Families of rows that turns and mirrors carry onto each other, the same ones carrying the whole set onto itself: the rest of each named row's family, in list order
4 families of 8 rows
Q_721: [  7  17  12  24  32  -2  -1  -9  15  11 -18 -13  30 -24  24  -9  -7  16
  16   9  15  24  23   5 -26   1 -22 -11 -13   1]
Q_437: [ -7  20  -4 -13   8  -7 -14 -10  12  -3  -1 -23   0 -21   5  12   5  50
  23  21  -9  13   4 -11 -11   7   6   7 -33   5]
Q_412: [ 13   7  24  37   8  -4  -1 -30  23  14 -14   7  25  -2  17 -22  -7 -15
 -19   9  15  -3  -6  -1 -10   5   5 -42 -16  11]
Q_842: [-21   7  21  19   1  -3   4 -16  -1   3 -21 -22   1  -4  17 -17 -21  22
  -9   8   5   5   5  10   8  27   3   4 -41  12]
Q_268: [ 11  22  12  22  31   2   2 -12  22  13 -19 -16  23 -29  22  -5  -7  20
   8  13  16  26  19  10 -23  -6 -21  -8 -14  -4]
Q_468: [ -2  27   1 -15   3 -11 -12 -15   7   0  -4 -17  -1 -22   9   8  10  52
  25  22  -7  14   1  -9 -13   5  -5   4 -34   7]
Q_395: [  2  20  16  23  28   4  -2 -11  11  12 -25 -13  25 -32  16 -16 -12  11
   8  12   5  29  19   4 -17   8 -22  -8 -10 -10]
Q_884: [  6  33  -5   0   4 -18  -8 -13   7   2   6 -18  -3 -31  12  13  10  48
  27  18  -1   9   4  -8 -13  11  -2   4 -29  13]
Q_588: [  8   0  18  36  13   0  -2 -23  27   9  -9   4  25  -2  16 -20 -14 -16
 -23   7  13  -6  -3  -4  -9   7  15 -39 -14  10]
Q_591: [ -6   6   8   2 -16 -14 -19 -29  13  -5   5   2   1   5  -1  -4   4  14
  -3  16 -10 -16 -22 -21   1  17  33 -26 -34  20]
Q_365: [ 18  21   9  25  19 -21  -6 -35  21   8  12   3  13 -10  12  -7 -26  20
   1  45  -9  13  15 -15  -5  23   0  -9 -36  30]
Q_308: [  1  39  -4  -5   7  -7 -15 -19   5   3   4 -19   1 -25   1  13   6  45
  23  20  -4  12  10 -14  -7  15   0   8 -32  12]
Q_201: [ 13  20  11  19  26 -26  -3 -38  18  11  10   4   2 -18  14 -15 -20   7
   3  49  -7   1  18 -11  -7  17  10 -24 -37  23]
Q_821: [ 28  23  -2   1  19 -12 -17 -18  38  10  14   8  19 -12   5   0  24  14
  13  25   6   4  -6 -23 -26 -13   8 -30  -9   5]
Q_170: [ 27  21  -3   4  14  -9 -19 -23  35   6   9   8  23 -21   7   6  17  15
  13  22   1   3  -6 -22 -31 -16   8 -40  -9   5]
Q_426: [  4  28  14  21  27  -8   3  -7  14   6 -21 -17  34 -32  20 -16 -15  14
   5  11  10  25  21   0 -19  11 -20 -16 -12  -2]
Q_890: [-23  13  22  16   2  -7   5 -14  -3  -5 -15 -14  -6  -5  21 -10 -22  16
  -7   8   5  16  -7   4   3  26   8   0 -47  16]
Q_91: [ -2  10   8  -1 -16  -9 -14 -28  20  -1   5  -1  -7   0  -1  -1   5  20
 -14  20  -9 -16 -25 -17   3  11  32 -26 -35  17]
Q_980: [ -7  10  10   0  -8  17 -10   2  14  -4 -21 -16  20 -11  15   1  17  28
   0 -22  11   8 -20  -2 -15  -4   3 -11  -9   1]
Q_860: [ 20  18  15  25  25 -17   4 -45  20  13  10   1  10 -13   9 -14 -17   9
   8  46  -9   4  16  -8 -11  24   9 -17 -32  23]
Q_282: [  0  -4  25  17  13   8  -4 -24  26   6 -18   4  26   1  17 -26 -13 -13
 -25  10   6   0  -6  -5  -9   0  15 -39 -17  11]
Q_88: [-22   5  23  23  -3   1   0 -22  -3   0 -27 -22   4 -13  16 -10 -27  22
  -9   5   0   5   3   9   4  25   3  -4 -39  12]
Q_422: [ -9  13  11   1  -3   9 -23   2  14  -3 -25 -18  12 -13   9   3  16  22
   0 -19  11  10 -22  -6  -8 -10   8 -14 -15  -8]
Q_24: [ 31  16  -1   4  17  -2 -17 -22  36  12   3   1  29 -25   8  -3  19  20
  10  20  -1  -7   3 -17 -24 -15   4 -36   2   6]
Q_108: [-21  10  26  22  -2  -6  -2 -20  -2   1 -25 -12  -6  -8  18 -11 -19  16
  -7   8   7  12   1   1   4  33  19  -1 -43  11]
Q_123: [ 17  19   9  20  20 -25   2 -41  21  10  17  -2  10 -14  10 -14 -25  17
   4  40  -9  12  16 -18  -7  14   3 -13 -40  25]
Q_902: [  3   2   6  -2 -10  -3 -17 -29  17   0  10   5 -12   2   9   3  11  22
  -4  16  -5 -18 -24 -11  -2  -1  31 -21 -35  24]
Q_527: [  8  11  11   1  -6 -11 -19 -32  23  -1  10  -6  -3   6   2   5  11  20
  -1  14  -2 -15 -24 -18  -1   7  39 -24 -36  26]
Q_163: [-12   7  10  -1  -4   9 -11  -6  15   3 -26 -18  11 -13   9  -3  23  15
   1 -17  15  -2 -18   2 -16 -10  12 -26 -13 -14]
Q_585: [ 32  21   1   3  23  -2 -18 -24  35   9  10  -4  28 -18   0   0  18  16
  14  17  -3   2  -6 -14 -24 -19  -2 -30  -3   6]
Q_799: [-11   9  11   2  -4  14 -16   3  15   0 -29 -14  14 -11  14   4  22  19
  -1 -11  15  -2 -18   5 -17  -2   7 -23  -7  -8]
Q_8: [ 10  -8  30  29  14   0  -5 -24  28   7 -18   2  21   0  16 -22  -8 -12
 -16   5   7   1 -15  -1 -12   0  17 -39 -14   5]

The rest of the family of Q_980: Q_884, Q_201, Q_426, Q_890, Q_282, Q_24, Q_902
The rest of the family of Q_842: Q_721, Q_468, Q_588, Q_170, Q_91, Q_123, Q_799
The rest of the family of Q_8: Q_395, Q_308, Q_860, Q_422, Q_108, Q_527, Q_585

Families of rows that turns and mirrors carry onto each other, the same ones carrying the whole set onto itself: the rest of each named row's family, in list order
4 families of 4 rows
Q_237: [ 11 -23 -13  16   7 -11   7  19  -3  21 -15  -9]
Q_943: [  7 -12 -21  18  10  18  13 -17  -9  26 -18  21]
Q_753: [-3 12  4 -4 19  9 18  9 32  6 14  7]
Q_519: [ 28  13   0  -2  -3   0  -3 -12  21  -8   0  13]
Q_357: [ 3 14  4 -7 14  7 17 17 31 15 14 -1]
Q_399: [ 31  26 -10   7   3   0  -8  -9  19   6   8   8]
Q_508: [ 18 -31 -16   4   1 -10   5  10   5  33 -14  -2]
Q_329: [ -3  20  -6 -13  23  10   7   8  23  22  15   8]
Q_32: [ -3  19   6 -14  17   2  12   6  29  21   4  11]
Q_409: [31 26 -6 10 -2 12 -4 -7 16  1  4 11]
Q_68: [  5 -13 -20  23   9  23  18  -6  -6  37  -3  14]
Q_257: [ 27  14  -5  -1  -1  11 -13 -13  26   3   5  17]
Q_45: [ 19 -25 -10  15   4 -11  10  14   9  16 -27  -4]
Q_41: [  2 -14 -15  17  10  24  18  -7  -8  23 -23  19]
Q_936: [  7 -33 -13   3   9 -15   6  11   9  26 -15   0]
Q_974: [ 13 -15 -25  23   9  21  28  -8  -7  23  -8  13]

The rest of the family of Q_41: Q_753, Q_399, Q_508
The rest of the family of Q_519: Q_329, Q_68, Q_45
The rest of the family of Q_409: Q_943, Q_357, Q_936

